In the rows, 128 means zero.
One turn sends every row of this set to another row. A few are shown first. Where does it send the rows asked after them?
K761: [ 99 156  96 146 145 161 131 127 107 115 125 119 123 129 115]
K211: [100 162  87 140 141 166 112 129 120 131 136 128 118 118 124]
K267: [104 124 125 131 137 155 102 119 105 122 168 131 147 105 144]
K320: [ 80 155 103 126 143 158  93 131 107 109 135 129 125 137 122]
K108: [106 118 129 136 138 151 116 116  96 107 157 124 155 118 139]
K853: [123 126  96 123 149 158 112 121 139 123 131 132 133 122 151]
K472: [ 92 121 126 138 127 158 112 116  93 105 150 117 157 119 137]
K794: [ 73 143  99 124 135 147 100 124 106 105 139 111 130 129 114]
K839: [105 131 122 137 135 156  89 132 117 129 158 122 151 101 136]
K831: [116 124 123 131 137 156 115 112 116 117 164 128 159 121 154]
K434: [122 129 120 140 136 156 111 123 128 118 153 117 168 123 148]
K204: [114 159  86 140 142 166 131 122 130 121 131 123 132 137 132]
K436: [100 142 101 125 131 135 126 122  88 117 141 127 132 110 113]
K61: [ 87 150  86 116 131 155  94 121 139 123 152 117 136 130 137]
K675: [124 143  93 124 132 140 143 113 114 115 141 122 150 133 133]
K717: [113 152  86 116 129 144 114 121 119 137 155 133 134 108 135]
K260: [ 98 160  93 119 143 164  97 126 132 117 142 131 133 146 143]
K894: [ 87 150  87 142 146 155 114 124  94 106 150 135 121 115 118]
K490: [113 117 110 134 152 152 125 121 110 103 116 122 133 130 129]
K98: [ 95 153 102 127 146 158 116 123 115  98 129 122 139 159 130]
K315: [ 95 143  93 124 136 150 122 114 128 100 136 108 149 154 131]
K649: [110 148  85 144 146 155 138 113 111  96 146 130 141 142 132]
K711: [101 124 104 126 150 155  97 130 111 122 129 132 117 103 129]
K318: [109 157  74 134 144 161 113 120 128 119 162 140 131 122 143]
K815: [ 93 129 115 128 123 164  92 120 111 123 162 128 152 107 149]
K378: [111 125 117 132 125 162 114 112 119 112 156 121 166 128 155]
K233: [104 123 132 146 138 150 110 127 100 107 145 114 159 117 127]

K853 moves to K490
K815 moves to K378
Where do these go?
K434 moves to K233
K260 moves to K98
K108 moves to K267
K436 moves to K717
K649 moves to K894
K315 moves to K794
K204 moves to K761

One turn sends every row of this set to another row. A few are shown first. Where does it send the rows asked after them?
K295: [131 123 132 116 129 142 126 162 114 121 124 126 132]
K821: [139 141 155 134 139 108 116 135 103 115 130 147 128]
K56: [127 131 123 143 121 132 121 110 129 133 148 115 123]
K477: [150 122 137 161 132 108 141 148 132 129 129 116 132]
K294: [140 119 134 118 110 110 116 128 133 131 113 109 127]
K678: [118 141 143 155 133 101 115 146 114 122 141 110 125]
K895: [130 145 140 116 122 101 113 139 113 119 150 100 139]
K757: [116 131 136 139 139 112 129 124  98 123 117 109 125]
K854: [160 147 131 137 137 102 140 151 111 122 150 110 124]
K247: [161 150 123 139 134 101 131 146 121 135 151 125 116]
K420: [153 144 118 129 128 104 123 133 132 135 147 138 114]
K124: [145 138 146 136 137 115 126 127  94 118 123 146 126]
K265: [155 136 137 139 131 127 132 119  91 117 126 138 128]
K523: [135 124 133 104 134 114 137 125 126 103 130 117 131]
K213: [120 126 128 133 133 126 131 110 105 128 119 109 124]
K667: [122 138 148 110 139  99 119 134 115 128 143 113 141]
K35: [143 137 116 113 127 108 121 123 138 126 137 141 117]
K464: [150 139 150 130 112 129 114 123 119 109 156 124 134]
K521: [150 125 141 151 132 109 136 142 137 145 131 123 127]
K624: [138 130 137 126 129 140 127 171 114 125 135 119 134]
K999: [147 120 134 155 125 111 142 148 126 113 120 107 132]
K484: [139 147 124 132 111 110 117 137 113 111 155  99 135]
K214: [144 133 128 128 124 143 123 168 118 134 140 128 129]
K771: [153 136 139 128 141 106 146 146 108 109 143  99 131]
K343: [143 139 103 149 125 122 138 126 114 115 147 127 127]
K724: [139 118 132 126 110 111 124 136 128 113 110 102 130]
K223: [136 128 124 104 129 114 130 119 134 113 132 132 124]
K331: [142 119 133 142 116 111 134 143 125 105 113 102 132]
K71: [124 125 123 137 126 133 128 104 117 134 134 114 123]
K940: [139 127 123 119 124 146 122 158 119 133 130 134 126]
K884: [122 141 138 157 125 109 113 139 127 125 155 114 125]
K799: [142 131 124 123 123 145 124 162 120 136 136 131 126]
K877: [121 133 141 116 150 104 130 127 115 135 135 131 137]
K756: [115 137 142 147 139 101 122 138 102 121 125 109 126]
K157: [126 137 131 152 120 122 115 123 134 132 158 115 125]
K50: [126 130 126 130 151 112 140 121 117 135 132 141 133]
K470: [157 135 140 133 114 138 123 117 109 109 150 123 132]
K72: [135 126 136 119 129 141 127 168 113 120 130 122 135]
K598: [144 122 136 124 116 110 116 127 139 148 121 117 126]
K376: [142 140 158 130 119 117 107 132 120 109 153 132 134]
K404: [142 129 139 113 139 111 144 135 115 101 136 104 135]
K449: [133 125 127 114 126 144 125 158 118 127 125 131 130]
K722: [142 131 134 130 127 141 126 171 116 129 140 122 130]
K99: [136 132 111 143 141 120 146 121 117 125 138 140 129]
K409: [159 134 134 136 122 137 130 114  97 114 138 128 129]
K582: [144 144 109 145 113 118 130 133 113 109 154 109 130]
K468: [138 141 160 131 129 109 108 137 114 113 142 142 132]
K164: [148 124 140 138 124 109 123 133 141 153 129 123 126]

K468 moves to K265
K624 moves to K449
Where do these go?
K582 moves to K667
K757 moves to K56
K223 moves to K247
K477 moves to K724

One turn sends every row of this set to another row. A few are shown first. Where does it send the rows asked after them?
K272: [125 132 149 149 126 115 123 126 137 114 152 114 132]
K921: [115 130 156 135 140 137 118 130 147 125 121 102 129]
K950: [128 137 152 122 142 120 127 107 129 131 113 142 136]
K655: [118 120 120 150 125 140 138 128 123 108 131 106 133]
K622: [124 116 135 119 134 126 120 140 139 134 111 100 107]
K153: [138 147 122 103 124 131 141 112 118 136 124 117 122]
K243: [122 148 127 111 124 128 121 127 109 128 126 145 130]
K979: [112 124 142 122 129 143 140 124 155 127 123 107 125]
K850: [139 122 153 136 129 125 147 127 138 120 146 102 124]
K958: [127 113 108 133 134 123 141 120 130 113 135  99 114]
K896: [147 124 121 140 122 123 117 110 113 125 131 143 112]
K450: [111 128 128 116 112 135 118 143 135 135 110 127 119]
K342: [116 135 151 138 134 130 133 109 130 127 117 144 146]
K578: [123 123 138 130 149 109 146  98 127 131 125 127 113]
K976: [151 116 140 152 131 135 115 112 123 118 128 126 127]
K397: [151 111 132 143 127 146 126 109 132 119 127 122 128]
K600: [140 114 134 104 142 128 146 118 136 124 133 110 117]
K226: [131 130 145 118 150 110 134 101 126 134 117 135 121]
K786: [148 123 134 150 129 125 109 114 113 121 130 136 119]
K992: [125 132 134 146 118 141 125 140 117 112 125 122 143]
K147: [146 128 138 113 127 134 155 118 129 129 131 105 120]
K960: [139 137 140 124 120 126 114 144 118 116 118 137 137]
K236: [114 142 155 138 142 118 108 133 125 128 121 112 118]
K925: [104 122 132 145 123 123 120 144 125 129 122 112 105]
K220: [107 128 142 148 133 129 146 104 131 124 126 136 136]
K985: [126 110 139 137 145 126 139 121 137 113 145 100 122]
K12: [146 119 114 132 119 133 128 103 122 127 129 140 113]
K276: [142 119 112 109 136 110 128 122 129 118 129 115 108]
K19: [100 130 127 135 112 130 119 144 128 133 117 125 115]
K239: [110 128 125 112 119 136 149 121 145 133 124 122 110]
K908: [112 125 139 154 138 124 123 126 124 112 147 112 132]
K596: [138 131 128  93 130 129 138 122 123 131 123 132 121]
K574: [118 151 133 141 123 113 109 120 125 120 145 126 136]
K141: [110 144 134 142 128 125 114 128 109 119 137 133 138]
K39: [110 121 138 144 141 120 152  99 129 127 131 127 120]
K863: [147 130 128 105 129 112 115 135 125 120 123 134 119]
K469: [110 148 139 127 133 110 117 131 113 134 124 127 102]
K9: [107 141 126 114 121 119 136 125 125 136 125 131  97]
K609: [115 116 135 138 134 121 121 141 130 131 119 100 102]
K885: [124 157 119 117 121 121 117 113 115 132 130 130 130]
K326: [121 123 131 109 125 132 118 140 142 137 105 113 115]
K319: [148 113 118 133 122 144 133 103 131 124 126 129 121]

K885 moves to K574
K600 moves to K596
K979 moves to K239
Where do these go?
K39 moves to K578
K992 moves to K655
K326 moves to K450
K319 moves to K12

One turn sends every row of this set to another row. A few are shown first. Where does it send the rows asked after them?
K500: [106 137 128 165 113 166 130 120 130 130 116 136 131 141 119 155 130 133
 121 129 106 162 100 128 121 129]
K44: [113 148 120 123 117 153 137 122 103 137 157 133 150 110 137 134 113 125
 113 123 107 138 126 130 111 143]
K610: [109 158 123 150 126 128 111 128 126 119 129 147 151 146 126 138 101 159
  96 132 116 142 121 127 147 142]
K495: [126 135 128 143 137 137 100 104 109 122 128 140 127 128 123 130 126 100
  98 125 121 123 112 118 128 143]
K455: [112 137 133 143 128 123 140 120 134 146  96 119 127 112 135 147 134 113
 122 126 128 144 116 132 132 138]
K435: [103 130 122 149 116 152 126 129 128 129 130 131 134 151  89 126 132 128
 103 124 109 157 116 123 130 139]
K481: [114 136 114 129 108 152 140 123 111 132 142 136 136 107 152 138 121 130
 119 117  91 131 120 142 114 154]
K36: [114 149 129 145 124 131 114 118 125 133 169 123 145 135 131 117 141 142
 115 138 108 139 111 135 136 134]
K306: [120 157 131 113 133 138 131 132 115 136 151 139 140 117 130 140 122 135
 116 118 114 132 136 132 116 146]
K286: [115 121 111 135 120 145 122 131 123 129 119 168 128 135 150 156 126 100
 107 128 128 132 110 140 132 133]
K542: [114 152 121 144 124 152 119 120 123 109 106 106 151 129 129 121 130 109
  91 130 107 145 135 135 150 131]
K80: [109 152 127 126 134 139 121 107 133 137 100 114 143 113 139 159 117 112
 108 132 126 133 125 117 138 132]
K858: [115 136 121 142 123 164 111 126 145 122 107 127 134 144 142 167 115 148
 101 133 104 140 106 136 120 127]
K76: [127 119 120 135 132 139 110 117 133 135 124 150 120 131 141 138 126 113
  99 128 140 115 117 123 119 140]
K676: [108 127 112 160 107 145 129 109 134 128 135 155 133 140 138 129 124 161
 118 144 110 147 102 129 134 143]
K227: [129 148 132 144 135 153 117 110 141 120 107 101 137 127 144 126 136 130
  99 140 126 136 129 132 129 126]
K248: [123 146 124 117 123 137 133 134 120 132 136 140 125 113 145 144 130 141
 121 113  97 124 129 143 120 155]
K352: [ 97 131 107 108 124 139 122 109 126 130 114 114 151 121 132 136 123 103
 100 143 111 136 122 127 146 133]
K325: [107 140 112 142 108 159 142 130 134 121 106 132 144 132 132 128 145 106
 108 129 116 157 135 140 155 129]
K825: [107 153 113 156 100 143 125 135 145 135 141 141 145 123 159 157 118 142
 109 113 107 129 123 135 148 142]
K736: [108 155 127 172 110 132 126 133 117 133 152 126 151 125 147 137 120 132
 113 122 102 149 106 144 138 135]
K69: [121 134 122 144 118 160 139 120 153 130 106 126 131 129 147 134 152 126
 117 139 135 146 129 136 134 123]
K34: [110 130 115 127 127 148 106 136 144 120 120 120 137 154 110 136 119 144
  82 128 107 134 123 132 129 137]
K996: [ 98 141 107 151 106 147 128 119 129 125 140 158 153 145 122 128 107 148
 105 137 116 151 119 119 147 141]
K836: [114 147 112 130 115 140 113 121 153 136 158 138 139 134 143 137 138 152
 111 129 111 119 128 125 146 142]
K945: [112 137 119 144 125 143 112 119 100 117 122 158 135 131 132 145 124  88
 105 126 110 140 107 131 140 135]
K608: [120 144 128 160 128 128 113 119 131 120 123 143 132 142 142 137 116 172
 112 137 109 139 103 136 134 143]
K548: [100 115 114 126 116 126 140 121 126 139 111 119 134 122 129 125 140 104
 114 136 115 146 114 142 140 140]

K76 moves to K495
K500 moves to K858
Where do these go?
K610 moves to K996
K481 moves to K248
K736 moves to K825
K352 moves to K548
K325 moves to K69

One turn sends every row of this set to another row. A few are shown first. Where does it send the rows asked after them?
K308: [ 96 128 130 115 118 109 117 125 111 120 152 135]
K187: [112 151 113 132 135 122 126 150 128 149 147 123]
K428: [125 125 126 136 113  96 126 133 116 138 112 115]
K175: [112 124 139 126 117  92 116 143 121 113 127 131]
K54: [108 143 142 113 140 120 133 139 146 132 114 121]
K178: [126 148 123 124 162 111 107 130 132 134 138 137]
K931: [118 122 137 127 106  98 112 145 126 120 142 124]
K126: [132 147 131 128 133 117 139 146 134 150 142 132]
K86: [143 131 135 129 123 126 134 116 118 138 117 121]
K181: [115 111 114 124 132 117 108 132 156 143 134 129]
K406: [150 122 138 121 141 105 128 130 124 120 126 124]
K571: [116 133 125 128 118 135 133 121 116 136 112 109]
K731: [109 132 116 124 124 110 127 108 100 143 138 128]
K714: [108 129 123 112 153 114 127 121 108 112 120 124]
K502: [105 124 118 118 124 126 120 140 124 121 129  95]
K645: [122 152 123 132 151 108 132 144 122 140 130 142]
K954: [119 132 119 124 125 107 127 106 101 145 141 130]
K529: [ 96 116 141 104 135 130 106 133 121 127 131 131]
K601: [112 113 118 123 145 108 113 129 150 133 116 140]
K64: [ 97 115 115 115 138 122 117 123 149 139 128 135]
K24: [133 135 111 138 128 130 110 120 110 140 134 113]
K87: [125 113 150 107 136 125 106 129 126 133 143 140]
K258: [136 124 122 117 130 126 117 124 122 134 161 111]
K737: [120 113 122 117 141 115 118 118 152 143 135 144]
K547: [117 112 137 117 128 125  92 147 129 131 139 121]
K965: [115 127 138 116 123 102 119 121 113 122 155 145]
K45: [106 148 113 123 150 123 102 136 134 137 145 121]
K888: [118 114 144 116 143 113  98 143 123 121 119 136]
K941: [126 137 115 136 141 121 116 117 102 129 113 125]
K612: [125 125 124 136 108  99 124 134 118 141 118 111]
K984: [128 140 144 116 130 123 128 138 154 143 134 118]
K411: [102 151 124 126 137 119 140 149 128 141 124 127]

K64 moves to K181
K714 moves to K502
Where do these go?
K175 moves to K308
K954 moves to K428
K547 moves to K87
K571 moves to K24
K126 moves to K645
K54 moves to K45

One turn sends every row of this set to another row. A few are shown first. Where does it send the rows asked after them?
K264: [116  91 129 119 123 103 152 117 117 122 145  93 137 154 104 136]
K351: [119 100 143 116 127 105  98 153 141 107 134  96 145 161 123 148]
K580: [130  87 118 148 119 123 117 134 129 118 121 137 130 159 110 127]
K70: [136  83 121 149 121 127 118 132 125 117 123 132 128 156 109 132]
K770: [106  95 151 127 141 106 100 147 134 124 131  97 156 128 128 138]
K443: [116 101 145 119 122 101 102 152 145 108 133  95 148 163 123 142]
K541: [133  88 118 147 120 123 113 122 133 116 127 134 127 158 109 137]
K842: [123  77 126 142 122 127 112 137 137 132 117 109 125 137 114 105]
K219: [ 86  84 126 132 134 112 148 136 118 127 131  97 137 137 131 134]
K225: [114  98 154 136 143  95 100 148 136 129 134 105 149 134 127 135]
K202: [108  88 135 121 129 100 156 120 123 128 141 100 134 154 103 137]
K934: [127  77 126 150 120 124 107 144 130 139 120 113 128 132 120 117]
K154: [123 108 141 116 123 106 106 149 142 112 131  96 147 166 127 150]
K193: [113  85 134 114 129 102 156 122 121 126 142  96 133 151 108 140]
K948: [ 94  85 130 129 134 117 148 133 122 131 139  99 127 128 129 127]

K770 moves to K934
K842 moves to K219
Where do these go?
K351 moves to K70
K580 moves to K202
K154 moves to K541

